(in the rows, 128 means zero)
Named moves come first, each a turn or a mirror and shown by rows before and after it. Which of them, in which order, take the first row of each pair that follows to the second? Write the first one first, as in the answered first pair.
L:
[159 126  91 147 112 131 110 172 149 154  87 183 125 177  43  78 123 114
 124 174 117  56  55 100 152 151 100 132 138] |-> [ 91 116  80  38 124 104 156 110  94 151 103 120 108 135  70 133 102 109
 152  83 155 114 135 128 123 138  20  89 165]
[148 110 123 132 107 132 164 171 140 131 100 141 151 112 122 120 103 122
 140 128 106 142 115  99 127 146 123 132 117] |-> [137 107 118 109 110 127 171 159 127 131 104 130 144 105 129 133  99 126
 145 110 114 153 132 105 123 143 107 123 122]
[ 93 105 121 140 134 113  93 145 117 104 156  75 128 113 115 136 201 136
 116 190 163 115 141 103 166 130 178 120 119] |-> [ 80 105 116 113 133 105 102 130 106 105 160  61 127 102 125 152 196 133
 122 168 175 129 157 111 160 126 163 106 124]
E:
[165 121 165 110  76 107 148 118 104 155 145 105  80 166 164 144 141 154
 106 134 120 151 203  82 127 141  50 114 172] |-> [221 107 151 164 136 121 128 134 153 198 135 106 103 190 161 102 174 160
 142 164  83 113 139  98 160 131 132 123 158]
[131 132 118 169 115 133  92 175 124 154 149 147 112 144 144  98 140 110
  93 138 139 130  89 115 132 116 158 135 113] |-> [ 96 137 129 142  82 122 106 169  99 131 155 147  96 133 143 125 126 105
  75 122 158 146 123 107 115 115 113 129 122]
[123 153 133 123 136 108 136 113 159 128 140 137 126 131 123 116 113 137
 150 124 117 133 145 145  99 119  97 112 136] |-> [130 152 131 131 149 112 130 118 162 138 136 137 131 132 126 104 119 140
 161 130 110 126 133 149 102 115 115 115 135]
[104 124 136 115  95 147 123 136 117 131 132 157 174 146 127 145  97 139
 120 124 152 116 113 112  94 144  98 115 140] |-> [134 113 127 139 120 152 116 142 139 152 126 154 183 158 126 130 109 142
 131 134 138  98  88 121 104 142 133 119 133]
K:
[142 136 136 151 103 125 101 136 146  99 144 116 149 110 159 135 156 133
 112 160 130 133 166 113 131 139 154 121 102] |-> [144 126 126 140 130 123 101 125 147 116 149 101 152 108 168 134 160 137
 136 142 127 136 172 129 136 134 168 111 100]
[114 106 124 114 115 122 114 138 107 126 143 135 129 108 124 134 114 122
 123 105 133 137 152 128 116 164 107 116 161] |-> [118 112 128 118 107 125 110 138 112 120 143 134 131 111 120 134 115 123
 112 116 135 133 160 125 122 166 106 115 158]
[148 122 141 144 148 150 151 124 123  80 113  94 112 114 162 145 140 138
 161 124 106 134 158 143 130 128 100 127 129] |-> [149 114 142 144 149 151 158 127 121  90 110  99 113 107 164 142 135 138
 167 113 104 138 151 147 128 124  99 122 129]
[131 121 140 166  72 136 110 169 137 113 128 173 124 123 130 118 123 123
  86 165 126 123 114 105 126 157 120 155 118] |-> [137 140 143 165  78 134  93 143 154  96 135 141 128 133 141 123 146 139
  86 173 127 119 133 107 144 155 145 145 101]
X:
[137 145 159 188  99 143 102 145 128 113 123 153 133 132 128 118 149 131
 101 175 105 100 118 100 114 135 158 128 120] |-> [145 149 148 173 132 145 101 110 141 126 123 115 133 147 141 114 166 138
 130 166 105  90 125 115 134 116 184 113 114]
[ 95 142 118 100 104 131 128 118 102 105 114 126 111 133 115 144 111 111
 119 111 139 138 143 135 112 125  95 130 136] |-> [102 149 123 104 100 128 122 108 111  97 116 125 112 138 116 143 115 113
 112 128 142 134 143 133 116 122  98 131 130]
[147 144 136 156 137 140 106 147 149 121 128 124 155 127 129 117 151 107
 116 151 123 111 129 131 149 159 173 144 117] |-> [146 138 129 144 163 136 112 136 151 134 127 107 155 121 139 117 150 111
 135 136 117 116 129 141 152 149 180 141 119]
Then:
Between the rows of a pair lie 2 to 3 moves.
[100 119 140 134  73 110 132 155 118  95 141 137 148  74 164 169 127 104
 113 114 126 172 185 117  92 183 108 107 116] |-> [129 149 142 154  82 111  97 116 150  80 140  97 150 108 171 168 163 125
 115 147 132 148 195 115 133 166 162 103  92]  X L K
[173 124  89 113 185 149 126 126 135 150 124 123 184 122 148 112 155 144
 191 118 137 163 119 158 118 128 131 105 117] |-> [131 129  99  88 139 142 149 132  97 121 130 147 167 103 138 137 128 140
 159 100 152 189 150 144  89 137  60 104 137]  E K
[124 144 154  49 117 125 102  71  72 102 144  40 143 141 145 143 101 137
 134  55 173 166 163 109 133 102 111 111 157] |-> [199 131 145 144 161 150  71 126 135 151 124  89 167 190 121  71 125 147
 150 118 123 108  60 108 166 101 208 148 135]  K L X
[ 80 142 147  69  82  89 122  76  82 107 126 104 123 111 143 205 109 144
 109 100 186 142 203 104  90 141  90 132 128] |-> [ 78 136 143  62 105  89 125  71  83 117 130  91 127 108 145 209 110 144
 127  86 189 145 201 115  94 136  96 126 131]  K K
[130 131 139  80 182 125 160  72 157 176 113  11  71 142 157  98 105 145
 202  85 166 130 164 193 158 117 152  64 114] |-> [177 113 135 163 195 144 146 146 190 207  91  78  85 167 129  46 105 138
 196 130 129  91  80 182 167 126 202 105 107]  L K
[114  96 114 102 157 124 147  78 118 135 160  83 158 102 137 127 104 162
 157 100 120 170 135 165 111 122 142  99 143] |-> [ 98  92 134 127  98 126 155 131  99 118 158 143 153  89 119 130  79 151
 116 115 117 178 126 136  85 152 103 121 149]  X K
[161 126 144 100 154  93 146  53 103 116 135  47 150 136 162 162 127  95
 131 161 153 144 190 147 136 126 129  98 114] |-> [186  93 129 127 208 101 155  85 123 168 121  70 161 141 152 127 130  92
 164 163 127 124 132 163 140 115 169 110 115]  E L K
[121 149 131 100 103 128 137  91 122 118 133 100 109 123 121 143 123 120
 117 108 140 132 139 135 132 125  98 125 135] |-> [146 159 129 127 107 136 119  87 142 114 127 100 108 143 118 126 138 131
 108 136 136 108 125 130 152 114 129 133 127]  L E X
[131  77 126 140 178 109 149 163 119 193 110 142 181 130 141 132 122 132
 145 110  95 107  57 184 137 137 159 154 141] |-> [ 76 106 156 101  82  98 160 152  70 124 123 159 158 114 133 177  92 123
  84 110 136 140 125 150 106 156  66 151 154]  E K
[134 148 147 152  75 128 150 184 153  94 108 155 102 102 108 106 136 120
 110 117  99 120 111  99  99 114  82 138 114] |-> [169 152 134 174 114 132 125 173 184 107 107 129 114 120 117  89 163 132
 138 133  86 101  97 111 128 100 143 132 101]  L K E
[173 153 115 144 150 126 105  96 148 160 122 122 118 178 114 111 146 150
 135 150 110  83  87 140 152  98 150 130 108] |-> [163 173 130 141  99 125  93  88 141 116 128 120 110 179 110 132 152 155
 101 166 131  90 125 121 155 103 125 128 107]  E L K
[152  95 123 143 171 135 124 146 148 160 134 131 160 109 145 120 146 122
 148 117 103 123  91 146 124 127 179 123 124] |-> [104 128 151 117  81 124 129 135 107  93 142 145 135 101 139 158 117 113
  89 122 141 148 150 112 102 145  92 125 130]  E X
[159 103 135 151  95 119 110 110 145 117 119 134 139 118 118 123 146  96
 115 168 130 107 129 102 116 184 116 151  66] |-> [133  99 136 113  92 111 124  89 120 108 126 119 137 105 125 143 136  95
 120 142 146 128 164 107 105 182  83 134  77]  E L
[139  95 143 176  90 157 102  99 102 111 131 119 218 150 130 151 178 123
  69 155  69 100  91 112 177 147 160 117 127] |-> [107  85 128 109 116 139 122  58  79 118 142  69 218 128 155 176 175 128
 100  99  88 127 135 140 169 135 135  87 140]  K L
[108 126 153 171  90 145 111 155 155 113 120 169 110 129 113 165 135 141
  81 168 151 121 103 101  93 132 134 162 135] |-> [129 123 129 164 158 144  92 112 187 141 120 106 126 137 141 162 170 152
 132 154 138 113 105 130 125 109 201 137 124]  K L E
[ 82 153 131 104  96 128 131 105 103 131 136 116 133 122 121 158 134 100
  90 109 107 130 126 153 146 114 115  94 128] |-> [ 98 136 119 114 140 129 133 117 111 162 132 114 141 125 120 138 139  98
 121 103  92 118  98 172 155 102 142  97 127]  E K L
[ 95 151 133 101  86 110 139 123 110  88 141 123 110 130 136 142 110 128
 112 109 148 149 170 112 122 129  85 118 139] |-> [120 135 105  93 158 110 130  90 136 130 139  79 120 136 158 133 135 135
 165  89 133 137 154 145 145 108 139 103 131]  K E L
[192 128 127 177 137 145  98 178 173 162 113 120 167  78 119 101  97  80
 175 144  91 100  97 166 166 105 191 146 109] |-> [126 110 123  93 132 122 156 160 107 164 117 113 148  37 124 136  52  62
 183  71 118 149 143 180 122 105  93 127 144]  L K
[101 137 139 120 129 116 137 101  95 154 161 101 139 117 124 131 130 132
 171 116 140 139 132 135 125 150 126 113 163] |-> [122 134 152 167 109 121 122 141 109 147 157 144 145 124 109 115 129 130
 146 151 129 123  96 114 124 166 141 133 156]  X L
[158 116 120 119 177 132 111 143 157 164 101 121 153 168 108  98 140 140
 149 121 122  91  83 146 154 110 182 137 118] |-> [116 101 115  62 183 121 146 126 118 168 106 105 142 140 117 121 114 125
 162  70 133 124 111 162 130 105 124 119 136]  K L
[ 78 122 139  83 111 122 167  98  78 120 123 114 124 120 121 142 114 131
 112  97 155 154 167 142 115 106  78 121 164] |-> [141  93 121 145 178 141 152 144 130 182 103 141 149 147 106  86 133 131
 150 123 109 109  75 161 140  97 159 142 154]  E K
[165 129 129 175 131 133 100 134 160 122 127 129 132 151 117 110 150 122
 132 178 106  94 111 113 159 125 192 127 112] |-> [ 91 106 129  85 120 108 157 111  94 120 140 110 122  94 134 158 110 101
 148  88 132 155 173 132 111 131  97  97 142]  L X
[124 101 104  95 182 136 159 101 118 174 143  97 141 107 119 130 126 116
 197  64 111 153 119 159 116 115 124 105 146] |-> [159  97 115 161 167 152 139 162 142 182 134 152 154 121 100  97 130 112
 175 114  83 126  61 139 124 127 159 138 133]  L X
[ 92 100 134 135 160 116 144 134 132 148 169 135 150 137 192 136  72 136
 155  81 104 137 106 158 141 157 148 106 116] |-> [ 77 104 143 133 131 116 152 147 118 134 167 157 144 129 179 140  56 131
 132  83 116 139 106 145 125 169 118 114 119]  E K
[155 109 113 152 118 153 125 147 168 131 124 151 133 137 135 113 140 131
 119 149 122 112 111 122 148 121 148 146 106] |-> [149 116 119 157 102 150 124 152 162 125 128 157 126 133 135 118 137 129
 106 152 123 115 116 112 142 124 137 150 102]  E L E
[122 125 125 130  82 113 119  79 125 105 128  85  92 109 135 158 120 156
 110 125 159 147 156 111 128 103 103 118 116] |-> [124 125 132 140  75 113 119  88 130 101 127  93  95 112 135 157 121 159
 102 136 161 145 154 104 131 106 106 124 116]  L E L
[146  98 126 128 165 142 106 127 162 147 107 116 153 106 150 161 117 123
 183  80 118 148 137 150  82 140 172 133 146] |-> [122 102 135 109 133 140 124 134 133 127 105 138 142  94 137 171  96 114
 157  70 131 165 154 140  61 152 121 137 162]  E K
[179 139 135 162  82 120  64 145 152  97 141 149 153 119 102 109 172 124
  71 174 113 117 142 106 131 134 147 156 117] |-> [154 108 104  83 166 103  96  84 135 148 146  70 161  92 137 128 178 124
 150  86 120 142 171 160 136 106 147 112 127]  L E L
[163 173 168 159 106 174 100  71 138  94 123 153 176 165 100 135 119 140
 119 199 108 100 116  92 144  89 155 152 105] |-> [146 118 137 111 198 168 152  69 120 168 115 138 183 146 103 123  94 124
 194 116  98 119  83 142 127  66 149 136 135]  X K K
[144 138 143 119 166 116 147 107 134 122 139 124 145 121 152 107 135 142
 122 153 115 123 115 128 170 139 137 110 124] |-> [129 141 140 102 157 111 152  96 121 115 145 118 137 112 153 118 122 137
 120 140 122 135 131 131 162 144 115 103 132]  L E
[138 134 150 138  77 107  84 130 121  92 115 147  75 143 100 125 163 130
 111 155 119 152 147  83 130 119 107 114 176] |-> [166 130 136 157 121 108  71 119 147 116 115 126  83 153 106 111 188 138
 142 161 104 134 127 101 154 109 161 108 163]  E K
[100 135 116  68 156 134 158  83 113 155 118 105 100 148 111 129 104 131
 146  77 140 127 108 162 113  75  71 124 135] |-> [134 121 113 123 168 150 147 130 141 178 107 148 113 166  94  92 106 133
 145 114 110  94  48 153 122  80 113 149 128]  E L K
[117 160 141 112  84 116 125 136 110  69 122 123  94 132 112 123  90 126
  77 154 142 139 152  98 122 132  57 151 136] |-> [112 142 116  62 159 105 143  98 106 115 121  68  99 116 140 133  99 127
 142  95 139 154 162 142 129 113  78 120 145]  E L
[129 127 146 111 179 137 126 102 106 113 140 115 125 134 127 149 136 103
 139 132 152 138 148 116 130 114 134 116 114] |-> [129 133 159 120 154 139 123 112 101  93 140 130 121 137 116 152 132 104
 117 144 155 137 154 105 124 124 122 128 115]  L E
[127 159 131 128 137 125 124  57 129 137 113  67 113 130 120 134 105 163
 143 128 124 138 134 141 155 106 118 126 114] |-> [106 161 141 125  98 127 137  81 109 118 114 102 103 126 106 141  83 158
 116 126 128 151 138 131 131 118  74 133 126]  K L E
[153  96 120 179 166 137 110 157 170 155 133 118 165 109 152 138 164 132
 160 131  98 105 109 143 145 143 195 111 108] |-> [109  95 115 112 168 119 138 120 135 147 143  83 157  82 167 172 149 124
 174  78 123 144 165 157 125 141 141  82 126]  L E
[129 113 123 136 176 127 124 107 133 155 116 128 138 139 114  95 108 128
 135 118 100 121  76 146 133 104 154 143 136] |-> [ 93 118 138 109 124 123 146 105  97 125 121 146 121 123 107 119  82 120
 105 104 118 146 105 130 105 117  90 145 153]  K E
[123 172 141 112  93 138 136  96 123  92 140 125  95 138 116 143 114 140
 100 157 135 117 146 104 138 115 110 132 133] |-> [152 166 135 145 116 148 124 110 147 110 130 129 105 153 113 118 127 141
 109 181 120  99 113 105 151 111 153 141 122]  L E
[145 167 153 125  82 162  93 150 109 103  93 116 148 131 117 107 127 125
  96 171 114 158 139 147  82 148 124 146  62] |-> [152 168 149 133  88 163  86 146 117 108  93 103 151 134 123 110 139 129
 102 174 114 152 142 151  93 149 139 141  55]  L K L
[129 161 155 156 113 138 116 143 161 109 116 150 127 167 111 112 129 127
 134 177 107 128 126 106 145 114 152 148 111] |-> [109 170 163 129  90 130 117 124 143  86 120 136 120 159 118 135 128 126
 123 165 120 141 160 102 141 115 126 139 115]  K E L
[115 126  96  99 185 130 157  78 125 162 108 114 131 129 137 123 115 150
 167  84 123 128 121 147 152  88 136 114 140] |-> [109 101  99 120 178 132 171 135 117 178 107 158 141 107 130 110  96 135
 160  85 107 134  97 146 131 112 124 127 149]  X E
[118 120 115  85 154 119 144  87 124 144 132  85 123 116 149 145 136 136
 156 100 142 143 154 148 134 122 117 106 135] |-> [101 109 120  95 133 126 167 131 107 150 129 137 116 114 126 132 101 118
 136  93 134 150 126 138 109 135  78 127 151]  K K
[129 124 118 133 155 106  93  73  83 163  96  67 137 130 128 161 113 123
 163 156 143  87 116 160 133 107 142  83 115] |-> [141 107 118 159 163 116  96 109  91 184  86 102 141 138 111 137 105 119
 156 166 128  76  78 158 126 114 151  99 115]  K L
[156 118 188 146  48 122  69 126 137  82 156 125 185  79 133 184 118 131
 103 157 138 131 191 108 113 164 128 159 155] |-> [178 120 175 154  80 120  49 108 162 100 154  98 192  88 147 173 143 145
 132 164 124 115 185 125 136 151 178 150 142]  K L E
[150 124 121 125 180 135 137  86 142 133  98  82 133 164 155 131 155 133
 178 117 134  95 130 135 167  91 147 106 133] |-> [107 122 130  83 151 126 166  90 104 121 103  95 122 142 150 159 120 124
 159  84 152 121 157 136 139  98  79 104 149]  E K
[114 113 128  84 115 120 150 134  87 113 157 132 131  89 125 158 102 121
 124  97 144 162 163 123  94 146  59 115 155] |-> [183 136 141 180 104 142  89 163 143  98 146 154 148 132 110 116 141 137
 100 186 119 106 114  96 133 155 146 145 117]  L K
[ 87 112 135 118  63 128 122 101  93  95 157 132 137  94 159 158 148 137
 111 105 162 147 194 135  97 163  80 112 117] |-> [131 123 140 195  49 148  89 147 127  94 145 173 143 123 141 129 163 141
  87 166 137 106 144 112 110 173 130 141 100]  L E
[171 124 110 117 174 105 123 142 143 173 104 120 162 149 152 139 143  86
 163 123 138 108  88 142 127 166 158 141 157] |-> [161 116 111 116 158 108 137 164 129 173 101 145 158 141 139 136 122  78
 153 114 140 115  79 140 111 173 130 149 168]  L K L
[127 101 126 110 172 128 155 150 119 167 108 136 132 110 135 119 106 119
 164  91 124 138 109 151 104 119 125 122 143] |-> [107 110 139  99 132 127 157 153 102 138 114 148 120 104 125 134  92 114
 138  90 139 146 132 135  88 128  86 127 147]  L E
[131 112 146 111  82 149 179 169  85 137 131 164  94 119  99 147  73 127
 111  87 136 160 113  79 126 147  88 128 171] |-> [184 111 136 166 126 163 151 178 129 164 119 169 110 154  97 109 103 136
 132 131 109 122  59  85 157 138 167 139 149]  E X
[145 107 137 176 104 142 109 155 126 134 153 158 139 109 135 102 150 128
 121 174  91 125 129 121 131 160 163 135 115] |-> [130 132 141 143  95 130  97  99 120 105 162 105 130 113 153 131 161 142
 120 169 117 136 185 120 149 150 156 112 112]  E K X
